[-47 -46 -47 -48] -> j157
[  7   9  33 -85] -> j637
[-102   22  -39   14] -> j415
where: [-39]
j415, 3
len: [ 7  9 33]
3
len: [-102   22  -39]
3
gone j157: [-47 -47 -46]
[-48]
gone j637: [-85  33   9]
[7]
len: [  7   9  33 -85]
4
len: [7 9]
2

[-97  16  27  23  23 -66  11 -73  26] -> j24
[-17 -12 -30   8 -19  28   1 -24  27] -> j463
[-12   8  11   9   0 -29 -54 -53  -4] -> j595
gone j463: [-30   8 -17 -19 -12 -24  28   1]
[27]
where: [-97]
j24, 1
len: [-12   8  11   9   0 -29 -54 -53  -4]
9
len: [-17 -12 -30   8 -19]
5
where: [-73]
j24, 8

[ -3  90  19 -28  32  47  47] = j365
[ 48  16  36  33 -10  15 -43] = j845
[-3 31 19  7 32 47 33] = j160
where: [15]
j845, 6
where: [-28]
j365, 4
len: [-3 31]
2
len: [ 48  16  36  33 -10  15]
6
gone j160: [-3 31 33  7 47 32]
[19]
gone j160: [47 31 33 -3 32 19]
[7]
gone j845: [ 36  48 -10  33 -43  15]
[16]

[14  9  2  0]  j290
[-30  61  43 -94]  j884
[ 14   9 -14   0]  j332
[ -5   9 -14   0]  j270
[ 26   8 -38  17]  j619
[46  2 62 26]  j894
where: [-30]
j884, 1
len: [ 26   8 -38]
3
where: [61]
j884, 2
len: [46  2]
2

[-20  -5 -88  15  -9 102 -24]  j785
[ 61  -6   1 -15  32   9 -43]  j25
[ 25 -20  14 -20  33 -17 -33]  j349
[ 26   2  -5 -23  34 -31 -30]  j582
[-20 -39 -15  16  39  15  46]  j891
[ -2   0 -84   1  -4 -83  76]  j146
[-19 -48  25  33  42  43  13]  j550
[ 21 -51  29 -38  24 -27 -36]  j926
[-23 -37 -81  -6 -25  52  21]  j836
len: [-20 -39 -15  16  39]
5
len: [-23 -37 -81  -6 -25  52  21]
7
len: [ 61  -6   1 -15  32   9 -43]
7
len: [ 25 -20  14 -20  33 -17]
6
gone j146: [  0 -84  -4   1  76  -2]
[-83]
gone j146: [ 76  -2 -83   1   0  -4]
[-84]
where: [-38]
j926, 4

[ 15 -20  20 -12  57 -58 -20 -31   6 -35 -19 -27] : j699
[ 20 -35 -12  -5  33 -25  38 -40  19 -55  -4   1] : j717
[ 20 -35 -12  39  33 -25  38 -40  19 -55 -11 -48] : j695
[ 30 -58 -30  40  -9 -13  50 -52   0 -28  51  -2] : j12
[ 30 -58  40  40  -9 -13  50 -52   0 -28  51  -2] : j485
len: [ 20 -35 -12  -5  33 -25  38]
7
len: [ 30 -58 -30  40  -9 -13  50 -52   0 -28  51]
11
gone j717: [ 33  38  20   1 -40 -12  -5 -35 -55 -25  19]
[-4]
len: [ 30 -58 -30  40  -9 -13  50 -52   0 -28  51  -2]
12
gone j717: [ 38   1 -35 -40 -12  20  33 -25 -55  19  -5]
[-4]
len: [ 20 -35 -12  -5  33 -25]
6

[ 54  -9  14  -2  26 -36 -29  23 -25  95  22   3] : j129
[ 49   0 -23 -32  10 -46  10   6 -52  69  49  -5] : j211
[ 64 -31 -39  -9 -34 -92  37  -7  -2 -18  69  34] : j363
[ 43   3 -31  -9   4 -52  63  -4 -35 -12  35 -51] : j199
[ 18  25   7 -14  29 -22  60  14 -65  28  18 -46] : j952
[ 64 -31 -39  -9 -34 -92  37  -7  -2 -18  69 -22] : j860
[-26 -12   4  34 -14  43 -31 -12  16 -68 -48  13] : j4
[-29  12  14  -5  21  -7 -27   4  54  89  -8   1] : j940
len: [ 64 -31 -39  -9 -34 -92  37  -7  -2 -18]
10
asked: [ 49   0 -23 -32  10 -46  10   6 -52  69  49  -5]
j211
where: [25]
j952, 2
len: [ 49   0 -23 -32  10 -46  10   6 -52]
9
len: [ 43   3 -31  -9   4 -52  63  -4]
8

[-21  25  36  39  -2  76 -77]  j139
[  3 -39 -24  38 -47  51  63]  j475
[-21  26  36  39  -2  76 -36]  j492
len: [-21  25  36  39  -2]
5
where: [25]
j139, 2

[  0  -9 -59 -11 -18  41 -22 -64  49  -5 -18  -1 -70  57  67  42  39 -45
 -28 -43  76  23 -11 -24  30 -64  34  65  77 -63  75  44  72 -19  -2  33
 -90 -11 -23  59  22  75  32   1  56 -44  81 -25  68  32] = j16
[-52 -53  33 -48 -25   6 -21 -32  18  -4   8 -15  -6 -37 -47 -54 -56  40
   3  37 -30   0 -43  35 -55   3 -16  10 -17 -16 -15 -51 -42  39 -22  29
  -4 -54 -16  -6  19 -42 -20  -7 -26  39 -30  -5   7   3] = j921
[-78 -73  24 -43   0 -24  -1 -42  16  27 -42  21 -51 -31 -31 -63 -64  21
 -50  18 -36  39 -46 -25 -67  36  23  22  12 -12  13 -61 -30  34 -71  35
 -37 -74  10  27  -7 -26 -56 -54 -48  27 -14  22  23 -31] = j426
len: [  0  -9 -59 -11 -18  41 -22 -64  49  -5 -18  -1 -70  57  67  42  39 -45
 -28 -43  76]
21
len: [  0  -9 -59 -11 -18  41 -22 -64  49  -5 -18  -1 -70  57  67  42  39 -45
 -28 -43  76  23 -11 -24]
24
len: [  0  -9 -59 -11 -18  41 -22 -64  49  -5 -18  -1 -70  57  67  42  39 -45
 -28 -43  76  23 -11 -24  30 -64  34  65  77 -63  75  44  72 -19  -2  33
 -90 -11 -23  59  22  75  32   1  56 -44  81 -25  68  32]
50
gone j16: [ -1  81  57  65  30 -11  32 -19 -44 -64 -43 -59  75  34   1   0 -28  33
 -70  22 -24  77  59  41  49  39  32 -18  42 -22  56 -23  23 -11 -45 -64
 -18 -11  75  72  -9  67 -25  68  44  -2  -5 -90  76]
[-63]
len: [-52 -53  33 -48 -25   6 -21 -32  18  -4   8 -15  -6 -37 -47 -54 -56  40
   3  37 -30   0 -43  35 -55   3 -16]
27
where: [-53]
j921, 2
where: [-61]
j426, 32

[ 31 -21  41 -11  10  -7  16   7   3 -28   0 -16  -8   8  12   2   7  -4
  -1 -23 -32 -18 -23  36 -22   3   0   2 -24  10  23  13  28 -29  12   5
   0 -13 -12  13  14   9 -16 -26  22  15  -4  -5   8] : j559
[  7 -14   5 -21   0   0   5  19  -4   6  -1 -16 -15  11  19  -2   3 -11
  13  -4 -15 -12 -11  10 -14  -4   3   9 -25   5  15   1  17 -34  34  12
  -4  -5 -11   7  27  22   2  -5  21   6  -6  11   9] : j787
[  6  -1  21   8   4  -5   4 -12  10 -21   5   5   3  -5 -13   6  -1   9
 -18  -9  -9   1  -5  13  -1   2   1  -8   7   6  -3   6  -1  12 -26 -11
   4  -3  -1  -3 -14  -8 -15  -3  -2   2   3 -15  -1] : j173
[ -2 -17 -14 -35  -1   7   3  37 -20  27  -8 -28 -21  20  44 -11  -1 -28
  45   1  -8 -16 -12  -2 -17  -3   1  22 -44  -2  30  -4  28  18  79  31
 -11  -2 -13  19  49  33  20 -13  30   9 -14  35   9] : j758
[  6  -1  21   8   4  -5   4 -12  10 -21   5   5   3  -5 -13   6  -1   9
 -18  -9  -9   1  -5  13  -1   2   1  -8 -21  -8  25   5  31 -22  35  22
  -4  -2  -2  27  11  -6   8 -42  11  21 -12  23  -4] : j159
[  7  15  17  30   1 -12  -3 -35  27 -25  11  26  13 -19 -49  17 -10  31
 -57  -1   2  16  13   5  13  -3   4 -25  43   9 -32   4 -33  55 -84 -37
  13  -1   9 -27 -47 -26 -27  24 -27 -14  16 -45  -4] : j133
[  6  -1  21   8   4  -5   4 -12  10 -21   5   5   3  -5 -13   6  -1   9
 -18  -9  -9   1  -5  13  -1   2   1  -8   7   6  -3   6  -1  12 -26 -11
   4  -3  -1  10  23  -8 -15  -7  13   2   3 -15  -1] : j359
asked: [ -2 -17 -14 -35  -1   7   3  37 -20  27  -8 -28 -21  20  44 -11  -1 -28
  45   1  -8 -16 -12  -2 -17  -3   1  22 -44  -2  30  -4  28  18  79  31
 -11  -2 -13  19  49  33  20 -13  30   9 -14  35   9]
j758
len: [  6  -1  21   8   4  -5   4 -12  10 -21   5   5   3  -5 -13   6  -1   9
 -18  -9  -9   1  -5]
23
gone j758: [ -2  44  33   1  -2  31  -8 -28 -12 -16 -14  20  35  -1  -3   9 -20  30
  79  30   1  49  28 -44  27  -2 -35  22  18 -17  37 -28 -13   9 -11  -1
 -21 -14  -4  45 -13 -11  -8   3  -2  20 -17   7]
[19]

[ 27 -14  16  16 -14 -27] = j372
[ 19 -23  11   8 -23 -19] = j850
[-27  -6  11  -4  -6  47] = j691
[-16  14 -76  -7  14  41] = j276
[-36   4 -11   7   4  52] = j654
[-27 -20  26 -10 -20  30] = j43
[ 17  19 -56   3  19  37] = j586
where: [-16]
j276, 1
gone j850: [-23 -19  11  19 -23]
[8]
len: [ 19 -23  11   8 -23 -19]
6

[ 51   1 -34 -35   3   7  21  42] = j355
[48  9 47 93  1  8 -2  1] = j209
[ 68   3 -31  80   2   7  12  26] = j262
[ 38  10 -11  75   0   7  -2   0] = j172
[ 68   3 -29  93   2   7   9  21] = j59
where: [48]
j209, 1
gone j355: [ 21   1   3  51  42 -35   7]
[-34]

[ 30 -13   7 -13 -15   0 -20 -22  -3   2 -24 -13  -3  -4  38  23 -28  27
   4  -2 -29  27  -4 -19  13  33 -26  -9  34 -12  27  44 -37  14] -> j810
[ 30 -16   7 -13 -15   0 -20 -22  -3   2 -24 -13 -15  -4  38  23 -28  27
   4 -97 -29  27  -4 -19  -9  33 -26  -9  34 -12  27  44 -37  -2] -> j558
[ 30 -13   7 -13 -15  22 -20 -22  -3   2 -24 -13 -15  -4  38  23 -28  27
   4 -97 -29  27  -4  28  13  33 -26  -9  34 -12  27  44 -37  14] -> j966
gone j966: [-29 -28 -15  23  27  22  28 -13  27 -13  -9  44   7 -97  -3  -4 -12 -13
  30  34  38  -4  13   4   2 -37  33  14 -20  27 -15 -24 -22]
[-26]
asked: [ 30 -16   7 -13 -15   0 -20 -22  -3   2 -24 -13 -15  -4  38  23 -28  27
   4 -97 -29  27  -4 -19  -9  33 -26  -9  34 -12  27  44 -37  -2]
j558
where: [22]
j966, 6
gone j966: [ 27 -15  44  30  -4   2  22 -26 -20  14 -22 -28   4  13 -15 -12  33 -29
  38 -13 -97  -4 -13  27  -3 -37  34  28  27  -9 -24   7 -13]
[23]
asked: [ 30 -13   7 -13 -15  22 -20 -22  -3   2 -24 -13 -15  -4  38  23 -28  27
   4 -97 -29  27  -4  28  13  33 -26  -9  34 -12  27  44 -37  14]
j966

[ 15 -17  24   8 -68   4  -1  14 -13 -16  33  39  41   4  -3  -5  23 -31
  38 -20] : j346
[ 15 -17 -11   8 -68   4  -1 -11 -13 -16  12  14  41   4 -12  -5  23 -31
  38 -10] : j283
[ 15 -17 -11   8 -68   4  -1  14 -13 -16  12  14 -22   4  -3  -5  23 -31
  38  -7] : j55
len: [ 15 -17 -11   8 -68   4  -1 -11 -13 -16  12  14  41   4 -12  -5  23 -31
  38 -10]
20
where: [-22]
j55, 13
gone j346: [  4 -68  -5 -20  -1  23 -17   8  33  39  -3 -31  14 -16  15   4  24  41
 -13]
[38]
len: [ 15 -17 -11   8 -68   4  -1 -11 -13 -16  12]
11
gone j283: [  4  14 -31  12 -68 -17  -1 -11 -11  15 -12  23 -13   8  38   4  -5  41
 -16]
[-10]
asked: [ 15 -17 -11   8 -68   4  -1  14 -13 -16  12  14 -22   4  -3  -5  23 -31
  38  -7]
j55
gone j283: [ 23 -11 -11   4  41 -68  -1 -12 -13  14 -16   4  38  12 -10   8 -31 -17
  -5]
[15]

[  8 -35  63 -25   9   7] = j225
[  6 -17  71  -7  88 -66] = j51
[ 12 -63 -26 -57  70  17] = j285
[ 13 -62  93 -52 -12  -8] = j162
[ 15 -40  43 -39  -4   7] = j544
[  6  15 -19 -23   5   5] = j142
[ 14 -96 -10 -36  83  -9] = j92
[  5 -93 -37 -43  99 -14] = j542
len: [  8 -35  63 -25   9]
5
gone j542: [  5  99 -37 -93 -43]
[-14]
gone j142: [  5   5 -19  15 -23]
[6]
gone j92: [-10  83  -9 -96 -36]
[14]

